In the data rows, the value 128 means zero.
Here are some numbered points:
[ 98 103 171  88 143 128 175 170  64  75 122 138 124 125 124 121] 0
[ 73 159  95 153  89 163  95 129 185 145  69 115  92 148 126 134] 1
[127 135 126 110 170 135 172 175  95  94 127 132 115 110 157 150] 2
[118 170 147 117 147 156 118 113 128 121 108 131 161 129  71 110] 3
[167 128 113 134  80 114 147 153 139  70 116 117  74 152 160 117] 4
[101 154 163 168  66 181  84 117 133 219 124 134 149  69  93 138] 5
[ 72 146 170 109 200  89 151 132 161 139 112 103 102 114 152 155] 6
[137 134 112 104 211 100 165 142 121 138 165 138 160 141 119 132] 7
[ 57 103 176 133 138 148 164 176 133 171 176 128 130  79 199 216] 8
[137 108  94  92 140 126 117 115 121 134 132 181 136 101  78  88] 9
[130 148  82 141 186 107 134  95 189 168  97  94 136 168 144  89] 10
[117 144 174 103 158 119 136 118  98  83 129 108 124 164 143 108] 11
[163 132  40 140  77 140  73 118 122 121  85 129  94 156  63 142] 12
[ 62 104 181 130 132 143 160 175 127 174 181 143 138  75 191 215] 13
New points follow, each followed by the numbers of its three nearest points above by angle, nearest first.
[122 125  75  89 132 139 101 105 104  72 101 178 138 109 111 107] -> 9 12 3
[160 122  54 144  72 137  86 121 140 132  84 130  94 150  81 144] -> 12 1 4
[ 51 160 180 178 183  96 141 124 158 205 142 113 138 143 133 144] -> 6 8 13
[ 55 167  93 151  98 153  90 130 180 153  74 116  85 150 137 148] -> 1 12 5
[161 120  58 136  87 142  78 114 131 116  95 124  90 149  84 144] -> 12 1 4
[149 134 112 103 201 101 162 142 115 121 157 129 154 136 110 131] -> 7 2 11
[164 130  39 151  57 128  70 115 125 132  81 128  95 158  51 159] -> 12 1 4
[189 121 121 122 119 120 115 141 125 122 132  96 131 130 175 138] -> 4 2 12
[ 60 157  73 141  94 152  82 121 186 141  67 113  90 167 129 128] -> 1 12 10
[191 102 103 108 132  71 145 132 117  54 123 104  53 152 155 163] -> 4 2 11
[ 86 151 192  88 242 124 152  90 160 126 152 130 189  65 161 118] -> 6 7 13
[143 121  77 146  87  75 134 158 117 122 126  90 127 161 174  87] -> 4 10 12
[106 103 117 147 140 164 113 108 232 176 182 212 121 121 115  73] -> 9 5 10
[198 107 142 140  69 128 125 117 136  75  91 123  89 120 105 121] -> 4 12 1
[127 146  94 118 129 138 120  99 102 101 133 113 134 161 141  74] -> 11 10 12
[192 103 134 146  78 136 135 120 139  85  92 127  98 131 106 109] -> 4 12 1
